In the data rows, the value 128 means zero.
Here are some points, each followed by its number:
[140, 137, 153, 150, 150, 113, 134, 126, 129, 123, 183, 155, 120, 115, 150, 156, 142, 127, 138, 139, 148, 131, 119, 159, 141, 145, 106, 178] 0
[204, 13, 65, 65, 0, 155, 28, 165, 154, 191, 45, 96, 161, 37, 0, 46, 62, 147, 49, 0, 0, 77, 157, 57, 146, 0, 23, 0] 1
[129, 175, 107, 108, 163, 115, 164, 121, 151, 125, 133, 121, 114, 166, 168, 134, 104, 156, 146, 145, 162, 133, 111, 147, 117, 124, 165, 188] 2
[115, 127, 121, 167, 134, 154, 97, 156, 120, 110, 109, 121, 149, 149, 169, 160, 126, 124, 114, 150, 141, 145, 152, 131, 101, 154, 141, 107] 3
[141, 126, 151, 145, 136, 132, 121, 140, 109, 133, 180, 149, 131, 112, 146, 168, 147, 115, 148, 152, 146, 116, 132, 126, 140, 141, 123, 154] 4
[121, 85, 173, 89, 210, 113, 188, 126, 64, 112, 126, 94, 114, 147, 39, 89, 170, 66, 136, 149, 139, 108, 105, 41, 150, 165, 144, 155] 5
[127, 135, 136, 139, 139, 85, 156, 95, 116, 119, 196, 178, 84, 84, 119, 127, 132, 117, 136, 112, 146, 121, 83, 172, 159, 142, 80, 194] 6
[136, 137, 144, 147, 151, 122, 123, 133, 131, 125, 167, 148, 125, 112, 164, 159, 153, 122, 135, 149, 157, 133, 131, 153, 127, 148, 117, 160] 7
[131, 136, 139, 147, 141, 85, 146, 89, 120, 120, 193, 177, 89, 87, 117, 120, 126, 118, 134, 109, 137, 122, 83, 182, 157, 144, 69, 199] 8
[134, 118, 150, 158, 163, 142, 141, 146, 116, 127, 137, 140, 140, 134, 123, 134, 159, 110, 134, 154, 152, 141, 148, 126, 144, 177, 138, 132] 9
[136, 131, 158, 150, 157, 121, 127, 127, 125, 122, 169, 145, 120, 119, 156, 154, 163, 120, 127, 142, 159, 135, 121, 151, 142, 149, 119, 164] 10
[172, 157, 88, 109, 89, 145, 168, 147, 155, 172, 128, 153, 133, 141, 104, 107, 81, 167, 168, 97, 79, 119, 131, 133, 172, 106, 145, 126] 11
[121, 104, 128, 138, 103, 131, 87, 145, 57, 115, 148, 124, 130, 112, 133, 175, 118, 65, 161, 177, 126, 74, 126, 64, 106, 153, 123, 123] 12
[144, 146, 138, 145, 140, 120, 135, 130, 134, 132, 172, 156, 123, 114, 151, 156, 136, 133, 146, 147, 151, 126, 128, 154, 141, 143, 118, 165] 13
[132, 180, 107, 107, 161, 115, 159, 116, 157, 127, 133, 117, 110, 157, 165, 132, 112, 158, 148, 144, 162, 124, 113, 155, 118, 123, 162, 177] 14
[108, 97, 103, 138, 80, 143, 27, 150, 57, 97, 100, 92, 143, 107, 135, 175, 107, 57, 135, 183, 98, 62, 142, 50, 59, 146, 103, 64] 15
[126, 115, 166, 147, 173, 106, 155, 116, 125, 119, 180, 157, 107, 107, 140, 132, 163, 127, 103, 117, 160, 158, 106, 159, 153, 137, 102, 187] 16
[126, 118, 155, 154, 158, 146, 143, 150, 126, 122, 156, 144, 133, 132, 163, 156, 157, 134, 114, 135, 159, 161, 141, 144, 146, 143, 138, 149] 17
New points follow, each followed by the numbers of its five nearest points above by angle, seen from the average point of the numbered points, smallest number first.
[99, 138, 108, 116, 149, 132, 81, 140, 127, 91, 91, 72, 134, 160, 198, 167, 115, 126, 102, 160, 156, 129, 134, 110, 54, 112, 157, 117] 2 3 12 14 15
[122, 45, 139, 146, 128, 151, 128, 158, 126, 111, 49, 98, 159, 134, 57, 48, 136, 121, 31, 18, 62, 199, 155, 118, 145, 119, 125, 28] 1 3 5 9 11
[130, 128, 142, 134, 140, 140, 108, 152, 114, 124, 153, 124, 140, 135, 171, 184, 135, 118, 136, 156, 145, 125, 136, 117, 110, 124, 134, 146] 3 4 7 12 17
[187, 103, 120, 141, 50, 148, 91, 153, 134, 183, 158, 171, 144, 70, 101, 138, 121, 139, 145, 100, 48, 90, 142, 123, 173, 104, 73, 89] 1 4 11 12 15
[129, 125, 144, 136, 137, 150, 113, 153, 108, 130, 151, 126, 138, 143, 181, 182, 132, 121, 139, 158, 146, 128, 136, 110, 124, 127, 146, 151] 3 4 7 12 17
[49, 105, 193, 108, 112, 97, 164, 15, 88, 127, 115, 143, 96, 96, 0, 43, 194, 83, 143, 169, 154, 88, 92, 101, 167, 153, 88, 113] 1 5 6 8 16
[77, 173, 113, 151, 33, 119, 157, 35, 165, 156, 76, 178, 130, 119, 31, 34, 113, 155, 168, 125, 120, 126, 122, 188, 157, 154, 107, 76] 1 6 8 11 14
[114, 93, 127, 126, 115, 142, 44, 154, 88, 110, 100, 78, 145, 128, 162, 180, 128, 87, 110, 171, 118, 92, 144, 69, 67, 124, 119, 84] 1 3 5 12 15
[173, 110, 112, 60, 114, 158, 129, 168, 160, 169, 72, 71, 157, 161, 95, 100, 108, 168, 110, 90, 49, 112, 156, 67, 137, 61, 162, 73] 1 3 5 11 15
[104, 139, 104, 117, 150, 126, 79, 137, 134, 86, 82, 72, 134, 153, 194, 160, 119, 124, 97, 162, 159, 132, 137, 114, 46, 122, 154, 111] 2 3 12 14 15
[128, 127, 147, 151, 146, 144, 121, 147, 102, 124, 143, 139, 137, 134, 140, 158, 146, 101, 147, 167, 150, 125, 135, 120, 130, 167, 128, 144] 3 4 9 12 17
[152, 162, 107, 133, 115, 124, 159, 124, 142, 154, 170, 174, 120, 115, 119, 126, 103, 149, 164, 125, 123, 117, 117, 169, 159, 134, 109, 168] 6 8 11 13 14
[92, 57, 65, 58, 143, 152, 226, 150, 26, 102, 0, 27, 133, 228, 0, 0, 42, 44, 122, 43, 30, 123, 127, 0, 149, 180, 228, 15] 1 5 11 12 15
[171, 103, 106, 54, 112, 164, 140, 165, 160, 172, 63, 70, 154, 154, 98, 86, 111, 168, 115, 92, 53, 119, 154, 57, 143, 62, 171, 62] 1 3 5 11 15
[114, 100, 137, 108, 139, 142, 60, 153, 103, 102, 100, 69, 148, 137, 178, 178, 135, 99, 99, 169, 128, 103, 144, 65, 63, 111, 134, 93] 1 3 5 12 15
[142, 129, 145, 142, 139, 136, 135, 133, 118, 145, 177, 154, 119, 104, 144, 157, 152, 123, 150, 165, 147, 102, 126, 132, 157, 151, 112, 155] 0 4 7 10 13
[111, 106, 129, 114, 141, 138, 57, 150, 106, 102, 97, 69, 143, 137, 175, 175, 133, 100, 100, 170, 133, 105, 144, 76, 57, 117, 131, 95] 1 3 5 12 15
[123, 111, 128, 173, 125, 154, 106, 166, 120, 115, 103, 129, 155, 146, 147, 141, 123, 121, 103, 107, 124, 174, 156, 136, 114, 152, 143, 96] 1 3 9 15 17
[66, 170, 142, 146, 73, 132, 132, 57, 162, 137, 68, 142, 146, 148, 83, 82, 146, 149, 153, 164, 164, 141, 144, 163, 118, 151, 147, 75] 2 3 9 11 14
[180, 76, 115, 69, 82, 163, 100, 172, 153, 176, 85, 86, 158, 116, 95, 113, 118, 155, 99, 81, 26, 101, 162, 62, 145, 48, 125, 37] 1 3 11 12 15
